Each row of this table is followed by its label. One hidden rule gives the labels. It looks at one to three of the table's principal directions, none of them among the few with the most spread.
[-100   41  115  -29   14   80 -125   19   32   -5  -52   -1   45   49   81  -80  -68   -5  -62   29   18   -1    5   10  -83   72   22  -75 -115  -75   25   62] 3
[-70  57  71 -53 -47  42 -79  13 -19  -7 -26 -11  44 -12  49 -44 -53 -54 -56  19 -23  20 -21 -11 -34  64  28 -52 -62 -64   2  46] 1
[-20  10  35 -31 -25  13 -32  -6 -12 -14  -8   9   5 -14  37  10  -6 -14  -8  27 -25 -10  -6   9 -18  26  26 -51 -24 -23   7  19] 3
[-17 -19  64   9  42  20 -39 -15  34 -20  10  -5  11  -4  61  35 -28  34  48  25  19   9  45  17   3 -25  24 -59  47  -9  34 -12] 1
[ 30 -17 -31  51  47  -3  34  -8  32   5   9   4 -10  44 -35 -22   4  24  -2 -32  41   7  19   5  -5 -38 -21  42   0  17  -3 -18] 1
[-21  23  37  36  23  32  12 -13  10   5   3 -25   6  10 -17 -17 -32   2 -27  -1  23  45   9 -13  13   4 -16  15 -28 -14  15   4] 3
[ 76 -31 -61  33  28 -38  16  18  11 -41  25  24 -32  35  -6 -37  24  34  21   1   0 -49  27  -9 -10 -86  -4  42  42  75 -45   7] 2
[ 46 -48 -73  31  33 -42  43  11  26  29   2  17 -32  21 -54  14  53  36  40 -39  14 -32   5  20  13 -33 -37  58  37  44  -1 -34] 1
[  61  -45  -97   46   17  -58  124  -14   -8   43   30  -15  -41  -39 -101   89   70   26   66  -42    3   20   -6   -7   93  -44  -53   91   88   63    8  -67] 3
[  2 -12  24 -40  -4  15 -39 -12   7 -41   3  27   7  26  67   5  -5  13  -8  34   4 -32  11  17 -49   1  42 -75 -24 -17 -12  18] 1
[ -5 -27  -9  15  44   6   4   4  29   5  -3  -5   5  22   9  16   9  44  29  -7  34   2  18  -3   4 -18 -11   8  17  15  10 -13] 3
[ 39  12   6 -55 -59 -13 -11 -15 -27 -47  23  36 -22  -3  17 -11   4 -47 -49  26 -42 -31  -7  26 -33   4  37 -53 -35 -17 -34  27] 3
[ -5 -48  32  27  86  29  15 -33  65  -5  14  -1  -2  38  22  59   0  69  37   0  66  26  53  29   6 -29  -5 -37  11  -7  42 -33] 3
[  0  30   4 -18 -53 -20 -10  25 -45  17  -6 -10 -14 -38 -23 -33  -5 -38 -19  15 -41 -28 -36  -6  11  36 -13  26   6   7 -17  10] 3
[-30  15  51  -6   5  16 -20   0   2  11 -14  -3  -3 -21   5 -12 -27 -23 -23   5   0  10   6  22   1  33   3 -13 -21 -29  28   1] 1
[-30   4   1  82  80  42  52   0  21  38 -27 -33  -4  47 -47 -41 -13  51 -32 -12  79  34   1 -26  10  15 -54  79 -62  16  19 -11] 2
[-39  29   5 -42 -53   7 -78  41 -18  12 -42  13  23  15  27 -64  -4 -28 -30   6 -39 -44 -41  -7 -59  55   9 -16 -56 -23 -19  49] 1
[  2   5  -1  -1  -9  19 -16 -16  25   2  12   0  24  59  -1 -13  -8   9 -17 -14  21   9  -9   2 -39   4  -3 -27 -30 -32 -16   4] 1
[  7  46  41 -32 -61  10 -31 -14 -25 -30  15  12   1  -2   8 -43 -33 -64 -66  17 -38   1 -13  12 -33  22  26 -43 -48 -42 -22  34] 3
[ -7   7 -21  14  -5  -9   3  26 -17  23 -18 -11  -5  -6 -20 -22  11   7   5   0  -9 -17 -22 -19   8  13 -24  44  -1  25  -7   6] 2
[  6   2  -7  46  18  -9  60 -23  -7  22  12 -26   0 -40 -39  38  -7  -7  26 -23  15  51   8 -10  58 -18 -11  39  52   5  26 -43] 1
[  4  13  11  50  37  31  44 -21   6   2   3 -15 -12  38 -33 -33 -18  18 -48   3  47  26   4  -9  -3   2 -24  32 -56   0  -2  -1] 2
[-21  14  38  -2  -1  14   7 -20   0  10   1  -9   3 -23  -7  19 -19 -25 -16  -4   4  35   4  16  15  23   4 -16 -12 -35  27 -12] 1
[  80    8 -108   21  -48  -74   60   38  -70    7    6    7  -40  -25  -69  -64   36  -28  -11   -7  -35  -66  -46  -32   19  -25  -25  113   44   81  -69   -6] 1
[ -4  15 -15  -9 -14  -9 -23  37 -16  13 -24   6  -6   9 -13 -69  -3 -17 -35  -2  -7 -39 -22  -4 -24  24 -14  38 -30  10 -22  21] 1
[  7 -20  21 -32  11  14  -6 -26   7 -37  16  14   6  14  56  35  -5  22   4  31  27  -9  17  13 -20  -7  37 -66   2 -14  -5  -8] 2
[  2  12  20  -7 -26 -19   2  -4 -18   7   7  -2 -10 -55 -13  20  -6 -41   9  -3 -36  10   0  15  30   7   7  -3  35 -10  18 -11] 1
[ -6  11 -10  61  25  14  62 -19   0  39  -6 -24  -8   9 -64  -3   0   9 -18 -22  31  39 -13 -11  25  14 -40  57 -29  -1  19 -21] 3
[ 64 -53 -54  35  62 -28  57 -14  38   0  33  10 -22  39 -31  15  19  46  29 -30  67 -12  33  22  12 -62 -19  38  57  35 -11 -57] 2
[  6 -14  -8  29  15   3  46 -28  15   7  17 -10  -9  -5 -31  63  24  20  28 -12  -5  43  11  -4  37 -21 -17   3   8   6  24 -12] 2
[  84  -44 -104   47    8  -77  112   -6  -18   22   42  -11  -40  -48  -83   71   60   19   80  -35   -7    1    1  -11   90  -71  -37   91  127   81  -11  -68] 1
[  -2   63   15  -96 -122  -13  -92   42  -62  -32  -24   43   -4   -8   29 -113  -18 -104 -103   30  -91  -77  -53   13  -84   66   40  -39  -92  -36  -60   83] 3
[ 52  -5 -42  -7 -47 -22   6 -24   8 -15  23  36  -7  38 -23   4  32 -22  -9 -25 -37 -15 -11  22 -40 -21  12 -29 -22 -17 -25  12] 3
[ 22   6   6 -20 -41  -6   6 -30 -14 -30  32   5   3 -17  15  42   3 -19   9  14 -32  16   1  -1   6 -17  28 -49  19 -13  -9   4] 1
[ 27 -38 -27  54  59  10  76 -49  42  10  28 -10  -3  39 -34  65  20  55  32 -27  61  46  24   4  24 -40 -20   9  18   5  18 -48] 1
[  9   2  -1 -20 -10 -17   8  14 -20   8 -11  15 -31 -22 -21 -22   7 -27 -32   5 -11 -31 -10  26   1  27  -7  21 -20   4  -2  -1] 2
[ -42   30   13  -81  -79  -14 -112   69  -51   -3  -57   27    9  -32   64  -72    0  -46  -21   39  -79  -92  -47   -3  -60   68   32  -29  -35   -3  -27   64] 3
[  4 -21  -3  37  78  15  24  18  20  18 -29   8 -37  53 -24 -70  -3  45 -49   6  76 -43   9  22 -26  18 -37  59 -64  26   0 -11] 1
[ -57   32   44  -29   -9    3  -63   73  -46   32  -74    3  -24  -36   16 -109  -24  -28  -60   41  -15  -82  -36   10  -26   95  -14   43  -63   10    3   34] 1
[ 66  -5 -53  29 -19 -40  86 -31  -8  11  53 -11 -21 -19 -84  39  21 -24  11 -40  -6  37  -2   3  55 -43 -25  47  59  14 -13 -44] 1
[ 31 -53 -37  22  48  -3  54 -30  43  21  17   8 -15  53 -30  54  39  61  27 -21  57  -4  10  27  -1 -15 -27   2   2   6   9 -45] 2
[ 13 -24  17   4  37  41  -1 -53  42 -57  31  11  28  70  65  42  -9  54  10  19  52  26  37  -4 -39 -47  41 -85 -17 -21  -8   2] 1
[  2   8   7 -10 -24   9   2 -27  12   2  16   4  10  16 -13  22   1 -18 -12 -17 -10  27  -5  13 -12   7   4 -33 -22 -39   4   1] 3
[ -3  15   7  -9  -8  24 -20 -16  12 -26   1  15  21  43  20 -28 -16 -13 -40  -5   8  13   3   0 -46  -2  24 -34 -55 -33 -14  25] 1
[-41  13  33  25  18  14  20 -10  -1  41 -13 -31  11 -39 -22  24 -22 -10   9 -15  19  48  -1   1  41  31 -16  20  15 -24  44 -31] 1
[   1   21   16  -67  -81  -49  -35   29  -55  -12    5    7  -18 -115   10   27    7  -78   22   19 -109  -18  -10    9   46   11   25  -15   66    9    4   18] 3
[-20 -20   1   6  54  19 -22  24  26   3 -30   8  -1  45  25 -39   0  46  -9   8  46 -32  11   2 -32   8 -10  12 -37  16   0   9] 1
[ 26  18 -30  -8 -66 -36  29 -20 -24  12  20   7  -2 -46 -50  34  17 -68   5 -39 -59  30 -19   9  27  -4   7   5  28 -22   3 -10] 1
[-36 -18  55  21  64  64  31 -57  49  12  -1 -10   9  51   7  52 -13  49 -20   5  80  52  21  26 -12  29  -7 -51 -71 -53  47 -25] 1
[ 60 -47 -70  44  38 -47  51   2  20  -3  30   1 -20  -5 -31  42  39  40  76 -28   7  -2  29  -9  46 -85 -18  51 101  66  -6 -37] 3
[-17  10  54 -22 -10  33 -49 -14   6 -38   1  12  10  22  59  -5 -19   6 -17  40 -12  -8  10   5 -42   9  33 -75 -44 -26   0  37] 2
[ 33 -26  15  -8 -11   3  23 -71  29 -30  65  -1  20   4  25 115   5  16  58  -2   2  52  30  16  19 -50  33 -92  67 -33  12 -36] 1
[ 48  -9 -28  34  11  14  36 -57  30 -49  56  -3  33  58  14  35  -8  25  19 -17  35  57  29 -28 -11 -82  28 -38  29  -9 -27 -12] 1
[ -3 -35 -17  47 100  30  24  -4  60  -1   2 -12  14  72   2  -9  -8  74   9 -23  96  26  40 -12  -5 -43 -23  31  -5  18   4 -22] 1
[  6 -17  -7 -23 -14 -25 -17  16 -13  -6   3   2  -3 -38  27  33  16   7  50  17 -28 -26   2  -2  20 -12  12 -13  63  25   0  -7] 1
[ 35   4  10 -32 -62 -45  -4  -1 -25  -7  36   4 -27 -69 -18  42  12 -48  29   8 -76 -11  -1  24  41 -12   6 -18  72   6   2  -7] 3
[-26   4 -12  37  24   3  18  18   6  51 -38  -6 -14   4 -52 -28  12   2 -16 -27  10   0 -16   6   4  36 -41  61 -43   2  25  -3] 3
[-54  50  25 -29 -28  20 -66  49 -28   4 -37 -16  34  -8  25 -88 -43 -39 -49   8 -11  -7 -26 -33 -25  44   4  19 -38 -15 -20  43] 1
[ 24 -31  16  26  42  13  20 -41  47 -17  45 -10   7  32  11  58  -5  48  44  -3  41  33  39  10  13 -51   0 -38  48  -4  13 -33] 3
[-14  16  21  -2 -18  16 -24 -10  11   5 -12  15   3  22  -5 -20  -4 -22 -31  -8 -17   3  -8  20 -36  25   4 -26 -59 -37   9  23] 3
[ 24  14 -32 -25 -63 -38   3   0 -32   0  11  10   4 -41 -14  12  11 -55   9 -19 -51  -2 -21   1  10  -4  20  -2  38  -7 -16  -4] 1
[ -2  21  10   9  -1  15 -39  22 -10 -25 -10  -2  10  32  32 -74 -26   9 -26  27   6 -30  -4 -27 -39  -6   9   4 -25  16 -33  35] 3
[-13 -24  16  19  74  56  13 -34  56 -14   9  -7  26  89  28   8 -19  67 -16  -1 100  32  28  -1 -34 -13  -1 -33 -46 -24   2 -15] 1
[ -4  23   1 -20 -30 -12 -21  21 -22   3 -13   8  -2 -20  -6 -44 -13 -44 -31  -5 -23 -16 -15   5 -10  22   6  15 -12  -8 -11  13] 2
[-42  15  57  19  38  55 -15 -27  37   4 -14  -4  21  43  11 -17 -38   2 -44 -10  48  44  17  18 -32  26   4 -32 -75 -57  32   5] 1
[ 27 -25 -90  -9 -15 -42  33  27 -10  31 -10  12 -14   3 -49   6  57   6  18 -34 -12 -32 -30  -6   9  -1 -30  59  13  35 -22 -12] 3
[-23  19  29   5  -1  23  12 -29   5   6   1  -9  16  -4  -7  16 -21 -23 -23 -12  11  49   2   6   4  18   8 -19 -28 -43  22  -7] 1
[ 38   1 -81  -4 -48 -54  36  22 -42  26   2   1  -7 -28 -48  -7  33 -27  15 -26 -27 -28 -41 -17  20  -2 -15  62  49  32 -35 -20] 2
[-37  22   5 -42 -28  -3 -84  73 -36  -1 -46   0  14  -8  53 -86 -14  -4 -13  37 -24 -74 -31 -30 -37  38   7  16 -13  27 -34  47] 1
[ 30 -20 -43   6  15   0  43 -22  23  -3  21   8   0  46 -29  18  21  17  -9 -27  33  18   4   2  -6 -23 -11   7 -16  -2 -16 -15] 1
[-42  13   4 -22 -25   6 -22  15  -8  37 -30  -5  14 -11  -9   1   7 -17  -6 -12 -17   0 -30   2  -7  54 -11   0 -30 -26  15   8] 1
[ 28   9 -22  -9 -39 -24  25 -10 -22   3  12  12 -17 -19 -36   2  13 -39 -18 -13 -30  -3 -17  13   5   6   0   9  -3  -6 -10  -4] 1
[  39   16  -29  -52  -93  -68    6   13  -67  -20   26    9  -21 -111  -12   41   24  -78   31    8 -108  -13  -17   -5   56  -17   27    2   88   26  -18    4] 3
Which label does each new row get?
[ 16  11 -28  41  23  15  31   1  -2  -3   0 -10   1  55 -24 -60 -11  21 -42  -3  46   0 -10 -29 -20 -12 -20  49 -41  18 -33   6] -> 1
[  0  -6  18  12  23  25  20 -31  18 -13  17  -7   6  24   7  26  -8  22  -5   7  30  31  15  -1   1 -10   3 -25 -15 -14   7  -7] -> 3
[ 61   6 -49   1 -34 -42  36  -9 -26 -29  46  -2   0 -28 -19   8   1 -34  15 -15 -21  14   4 -20  32 -61  16  23  79  26 -38 -17] -> 2
[ -7 -33  -5   9  54  26 -10 -11  46 -24  12  -6  30  50  48  34   2  67  42   3  49  19  33 -20 -10 -45  10 -33  20   9   0  -5] -> 3
[ 24  -5 -52  40  19 -28  49  22 -24  21  -8 -12 -20 -13 -42 -29  13  11   6  -9  17 -19 -13 -23  29 -14 -29  86  30  52 -17 -21] -> 1
[  27   37   -7  -81 -115  -35  -54   16  -40  -16   15   30   -1  -18   -3  -45   -2  -92  -49   -2  -82  -44  -40   24  -41   30   26  -37  -14  -35  -47   34] -> 1
[-20  23  -9 -40 -56 -14 -13  14 -28  23 -12  -2  11 -40 -18   4   6 -53 -12 -17 -43   7 -32  -1   9  39   1   3  -5 -25   1   7] -> 1
[ 11 -21  -8  61  67  18  68 -31  25  -3  20 -23  -5  18 -22  39   1  50  20  -7  55  50  30 -18  40 -42 -21  29  16  24  17 -29] -> 2
[ 13  -3   6   7  23  13   8 -11  19 -20  24  -8   7  28   5  -6 -17  16 -10   0  33  19  20  -6   1 -28  -2  -4   6   1 -12  -5] -> 1
[-26  29  33 -25 -24  13 -35  15 -16   7 -29  13  -6  -2   2 -54 -17 -40 -59   9 -17 -22 -19  19 -34  54   5  -8 -69 -30   2  28] -> 1
[ -68   53   28  -85  -96    9 -127   66  -40   17  -65   18   34   -4   51  -93  -15  -61  -49   19  -75  -69  -65   -5  -82   98   21  -38  -79  -44  -25   76] -> 1
[-30  43  43 -52 -45  -2 -73  48 -45 -18 -22  -2   4 -44  43 -73 -38 -51 -40  38 -43 -38 -16 -11 -14  37  21  -5  -9  -1 -21  42] -> 1
[-14  -1   7  12  29  17  -2   6   6  -6 -19   4  -5  16  10 -24  -5  15 -19   9  19  -5   9  -4 -14   5  -1  10 -38   7   4  13] -> 3
[ 41 -11 -84   8  -5 -40  12  45 -21  10  -5   4  -7  25 -24 -63  21  15   4 -13  14 -60 -27 -27 -12 -21 -23  76  32  58 -57  -5] -> 2
[  9  -2 -28  40   3  -7  29   1  -3  17  -2 -10  -9   4 -35   8  22  19  19  -9 -11   8 -10 -20  18 -13 -26  38   3  26   1   1] -> 2
[  8  -4   5  30   6 -13  39  -9 -15  20  -2  -7 -31 -36 -31  26  14   4  16   8 -12  -1  -4  10  35   8 -18  25  15  19  24 -19] -> 3
[ 48 -47 -86  68  64 -26  79  -4  32  15  18  -7 -15  32 -56  29  44  61  52 -43  43  14  20 -20  38 -72 -41  79  53  63  -5 -39] -> 2
[  1  19 -23  38   6  -8   2  34 -13  18 -34   9 -24  11 -42 -85   4 -16 -42 -13 -13 -29 -16  -6 -18  13 -27  73 -52  25  -9  27] -> 3
[-31 -20  13  33  50   6  17   4  24  34 -22 -12 -14 -23 -21  40  15  27  37 -14   7  25  19   9  41   5 -29  27   8  11  54 -16] -> 2
[ 30 -46 -14  47  53   1  89 -60  34 -13  49 -16 -14 -15 -22 127  34  54  75  -9  19  73  47  -4  76 -70  -9 -12  65  23  39 -45] -> 2
[ -4 -28  31  89  80  18  90 -50  42  38  22 -37 -29 -17 -64  93  10  52  48 -16  40  79  39  14  84 -24 -51  32  30  10  74 -56] -> 2
[  0 -58  -8   8  56  16   5 -30  63  -4  25  -7  29  44  38  96  22  84  84 -10  50  27  36   0   7 -46   3 -52  56   0  21 -35] -> 3
[-29  43  12  15 -19  12  -3  22 -39   7 -19 -28   7 -25  -9 -46 -23 -20 -27  17 -18  12 -24 -43  15  23 -12  41 -20  12  -9  27] -> 2
[-39 -19  60  23  58  30 -35   2  47  20 -18  -7  -2  18  21  10 -13  45  24   9  28   0  28  27  -6  14 -16 -23 -10 -11  48  -6] -> 2
[-13   8  21 -18 -20  -6 -13   2  -8   9   9 -15  10 -36   4  25 -12 -18  19   0 -16  15  -2   2  26   9   2 -13  41 -13  11 -12] -> 1
[ 23 -47  -3  63 106  23  46 -35  74 -20  32  -7  -2  59  -3  38  -2  76  34 -21  83  48  67   4  18 -78 -15   6  25  19  21 -34] -> 3
[ -22   67   -6  -49 -118  -37  -62   60  -81   17  -28   -6   10  -80   -9  -69  -12  -99  -24    6 -110  -36  -63  -29    1   52    8   30   11   -2  -31   48] -> 1
[  2   3 -24 -24 -43 -43   7  21 -37  15   3 -10  -4 -82 -15  41  20 -35  46  -8 -58   2 -15 -12  57  -2   0  24  77  22   6 -12] -> 3
[-24   3  52   1  41  40 -15 -16  26 -24   0  -3   9  21  34  -8 -33  13 -27  15  38  26  32   8 -13  -1  14 -33 -36 -24  17   7] -> 3
[-45  25  56 -26 -33  29 -45 -17  12   5   2 -12  33 -12  21  31 -23 -27   1  -3 -28  45  -3   5  -4  28  15 -63 -15 -59  27  16] -> 3
[  9   9   1  -5 -32 -27  15 -13 -19   5  17  -6   4 -64 -12  44  -3 -45  30 -17 -36  30   2   5  43 -11  16  -5  66 -11  17 -24] -> 1
[  6 -27   6   7  28   5  18 -23  17 -18  27 -15  11  -8  29  72   5  42  57  12  20  28  28 -12  33 -40  10 -29  61  14  12 -24] -> 3
[ -36   29   49  -13   16   52  -34   10    5   -3  -32    8   -2   62   12  -94  -37   -3 -105   24   43  -22  -13   14  -68   63   -8   -9 -127  -37  -12   38] -> 1
[ 43 -12 -34  25   7 -14  42 -13  -5 -16  19   8 -21  14 -20   4  19  16   3   3   3  -9   4  -7   5 -35  -5  19   6  31 -19  -5] -> 3
[  -8   -1   38   13   40   63    1  -50   58  -21   14   10   16  100   10   -8  -21   29  -57   -6   63   39   23   21  -59    2    3  -59 -104  -57    5   14] -> 3
